In the rows, zero is written as 128.
Z: rows in a few groups, each row roughly a mix of its group's directions
Z (86 x 19)
[[153  94 150 135 152 129 168  88 141 118 131 127  72 133 130  99 109 145
  130]
 [118 150 153 125  98 118 110  98 115 112 153 145  96 160 181 112 117 123
   98]
 [147 115 114 131 169 101 164 146 115 143  99 110 110 111  80 167 128 131
  138]
 [131 102 121 139 156 138 127 158 142 109 107 138 171  98 111 179 159 132
  153]
 [148  97 127  97 168  96 148 112 104 141  96 112 104 120  84 115 125 118
  150]
 [ 97 145 145 107  99 104  97 115 126 120 144 156 125 159 175 111 117 110
   89]
 [116 117 141 134 131 174 110 128 171 118 155 155 175 117 152 111 137 159
  147]
 [109 149 107 120 102 130  85 162 107 128 119 117 185 117 121 154 154 104
  130]
 [119 186  96 128 115 127 104 167 165 160 131 146 153 143 132 129 101 125
  122]
 [157 115 126 134 171 151 135 137 135 134 129 113 148  95  99 158 137 166
  177]
 [142 144 109 132 144  87 164 137 133 153 102 125  75 143 102 127  95 113
  105]
 [113 130  97 119 130 110 136 166 101 150  97 113 162 116  83 162 150 106
  139]
 [103 126 142 124  75 131  92 111 115 103 148 120 134 142 170 107 131 102
   91]
 [103 169 101 128 112 123 107 177 120 149 121 135 176 126 119 167 142 118
  125]
 [ 93 140 139 108  93 102 103 120 126 120 134 155 124 158 168 106 119  99
   86]
 [152 100 142 137 102 150  93  97 139  71 126 114 117 123 157 100 132 102
  127]
 [167 116 123 152 159 157 156 130 126 125 120 107 121  99  96 152 141 157
  175]
 [121 142 116 145 140 160 118 165 173 137 142 148 180 111 128 154 132 158
  145]
 [149 143 106 115 152  84 147 139 105 155  93 110  93 129  85 139 111 110
  129]
 [ 96 145 136 113 105  93 120 121 130 133 136 157 111 164 162 108 109 106
   77]
 [126 167 104 143 136 147 113 175 162 148 133 140 172 114 120 162 125 149
  141]
 [135 144 115 110 114  90 117 129  65 133 105  92 112 132 107 153 137  94
  125]
 [130 119 106 118 167 104 176 148 148 159  96 149 115 132  88 139 112 130
  149]
 [143 121 139 105 123 109 111 105  55 117 112  91 113 117 113 132 154 108
  144]
 [106 137 141 138  97 106 134 112 125 114 142 145  94 162 170 119 116 110
   72]
 [114 124 144 137  79 144  89 110 112  90 153 113 141 135 172 125 143 110
  100]
 [141 150  95 122 152  88 147 158 123 162  96 116 111 130  85 155 107 114
  127]
 [162  96 141 141 149 135 159  98 162 105 119 138  74 132 134 102 105 135
  138]
 [130  79 163 119 130 134 144  77 120 102 135 132  97 133 145  80 134 128
  125]
 [151 109 161 133 132 148 122  82 148 100 153 131  93 132 163  89 111 148
  128]
 [126  66 152 102 133 116 142  80 102 107 122 119 108 134 128  94 139 112
  130]
 [133 122 100 135 155 110 180 158 130 153  92 129 117 122  80 158 128 124
  144]
 [152 109 106 151 153 153 146 149 132 131 114  97 152  95  83 154 147 140
  160]
 [136  99 115 139 154 147 129 157 141 120 113 117 173  92  97 167 153 136
  157]
 [101 139 144 116  88 108 112 110 122 116 138 148 107 158 171 101 116 103
   86]
 [144 134 122 127 134  86 159 118 104 138 103 113  64 142 108 122 108 105
  105]
 [108 148 142 120 120  93 139 113 132 139 141 158  88 166 160 113 100 124
   83]
 [145 106 113 134 154 153 128 150 134 128 113 108 167  91  89 153 150 140
  170]
 [ 99 111 101 110 119  97 146 136 168 148 122 146 133 168 130 114  93  97
   97]
 [108 161 103 132 109 129 106 172 106 141 121 118 177 116 113 170 152 116
  129]
 [133 142 148 133 100 163  70 113 122 100 162 113 153 116 166 119 140 139
  129]
 [131 125 123 128 180 100 173 148 153 149 105 165 109 129 105 154 115 146
  135]
 [139 121 117 114 177 117 170 139 154 162 111 149 116 126  94 133 108 153
  164]
 [123 183  99 142 120 139 105 176 153 151 133 137 166 124 127 161 120 137
  131]
 [137 165 115 138 146 157 104 165 152 144 134 138 172 102 117 151 134 160
  159]
 [114 154 144 116 100 108 118 101 118 131 150 142  93 164 168  97 105 120
   92]
 [121  91 140 134 155 166 135 129 177 121 145 154 168 110 133 120 136 163
  151]
 [121  57 145 105 137 108 154  89 105 109 118 117 112 136 122 111 139 108
  125]
 [142 109 156 142 119 134 136  84 138  98 146 130  79 142 163  92 114 131
  103]
 [127 131 101 123 162 108 173 159 144 163  98 146 125 128  86 152 118 132
  149]
 [148  96 150 135 147 124 166  88 144 117 131 134  70 140 136  96 107 139
  121]
 [125 163 102 130 134 143 101 173 143 148 129 131 182 112 114 165 133 141
  151]
 [138 203 110 145 119 145  96 166 142 150 134 134 145 120 130 144 120 145
  136]
 [127 147 103 132 161 116 170 165 149 166 108 151 126 128  95 159 116 146
  147]
 [113 143  95 127 145 100 165 171 133 164  97 145 135 133  91 161 125 119
  131]
 [160  87 148 131 151 136 153  87 149 107 125 127  79 128 131  95 110 138
  142]
 [115 131 103 117 144 112 149 162  98 164 108 112 156 114  78 162 146 127
  145]
 [133 192 112 153 117 150 101 170 139 140 139 132 154 115 133 162 130 148
  134]
 [ 98 143 139 111  87 110  95 115 120 118 141 143 129 156 169 103 121 100
   88]
 [137 122 160 126 126 139 115  87 151 109 158 145 100 144 173  86 106 145
  115]
 [128 142 144 130  82 138 110  92 105 117 159 104 100 148 163  92 117 121
  103]
 [102 145 130 124  87 105 121 115 119 127 134 138 105 163 158  97 115  96
   77]
 [140 109 154 120 147 126 143  88 159 122 143 152  86 146 153  85  97 146
  124]
 [116 136  97 120 147 108 154 169 118 164  99 129 150 120  81 163 136 122
  145]
 [151 108 113 146 167 141 162 150 139 133 104 121 135  99  85 158 142 144
  164]
 [102 151 133 103  92 106 107 113 120 139 137 140 114 160 155  82 108 102
   94]
 [110 140 132 139  77 121 116 110 112 112 144 119 111 157 163 105 125  99
   77]
 [156 110 132 126 150 164 119 131 126 118 122 112 151  89 106 143 148 152
  190]
 [158  90 146 134 157 132 167  92 144 118 125 126  76 127 122 102 110 145
  142]
 [132 127 159 134 108 142 104  90 139  98 160 134 106 142 179  93 117 134
  103]
 [100 140 140 116 112  92 138 118 134 137 135 157  94 163 158 107 101 114
   79]
 [132 124 141 109  91 162  80 112 106 100 127 114 147 110 143 101 150 113
  166]
 [114 127 143 123 106 168  84 123 124 108 154 132 182 116 156 126 158 140
  150]
 [ 96 135 141 123  91 109 101 119 126 108 143 148 130 155 176 122 127 103
   78]
 [150 101 122 147 164 150 150 146 140 122 117 115 145  93  97 169 146 152
  164]
 [147 147 120 181 106 162 135 148 108 108 132  92 127 103 122 172 154 136
  128]
 [142 108 109 144 169 132 161 158 144 134  99 130 143 102  85 164 142 138
  155]
 [150 105 149 133 155 129 165  93 153 125 136 142  74 139 137  98 101 152
  131]
 [132 190  99 142 125 134 105 177 140 153 127 129 156 119 118 165 122 137
  135]
 [112 131 108 141 140 145 137 162 197 146 138 160 166 132 131 138 109 147
  126]
 [141 121 112 118 176 129 138 155 143 148 103 137 156 103  85 150 135 145
  173]
 [153  86 143 129 155 123 170  92 142 119 119 128  75 132 120  99 110 135
  136]
 [163 122 118 148 163 145 172 129 130 148 124 103 104 109  87 137 121 160
  160]
 [151 129 107 133 131 146 154 122 119 165 132  74 113 116  80  92 110 139
  143]
 [108 117 128 135 129 167 113 145 173 124 152 152 190 119 145 136 138 152
  143]
 [140 147 113 132 130  86 158 130 121 146 105 121  68 148 112 123  97 106
   98]]

which group is each row in? (one row of each group first)
[107 138 114 141  87 116 125 123 120 139 150  98 127 155 138 103 114 102
  62] : C
[106 158 110 128  96 132  88 161 103 129 128 115 180 119 128 158 155 108
 120] : M
[129 175 105 143 133 148 107 174 158 149 134 140 169 114 122 158 124 150
 143] : D

[ 95 137 142 108 104  97 110 127 131 111 114 180 120 155 167 117 129  94
 101] : C
[127 113 115 123 148 138 107 159 137 116 104 138 186 101 107 162 160 122
 161] : C
[122 166 121 136 123 165  93 153 167 138 149 151 176 120 144 125 126 153
 145] : D
[134 112 116 140 181 117 156 159 153 138 113 144 148 112 100 178 134 149
 139] : C
[101 165 100 125 113 118 110 176 114 151 119 132 176 126 114 166 144 114
 123] : M
[119 144 149 124  95 145  72 110 130 104 160 131 146 135 178 106 130 127
 109] : M
[120 143 112 139 143 156 118 165 180 144 139 152 180 116 126 145 124 155
 146] : D
[115 111 143 128 123 149 131 105 179 122 148 162 126 146 159  71 108 138
 117] : D
[106 133 124 128 162  84 146 152 154 138 117 178 133 148 135 166 121 129
  96] : C
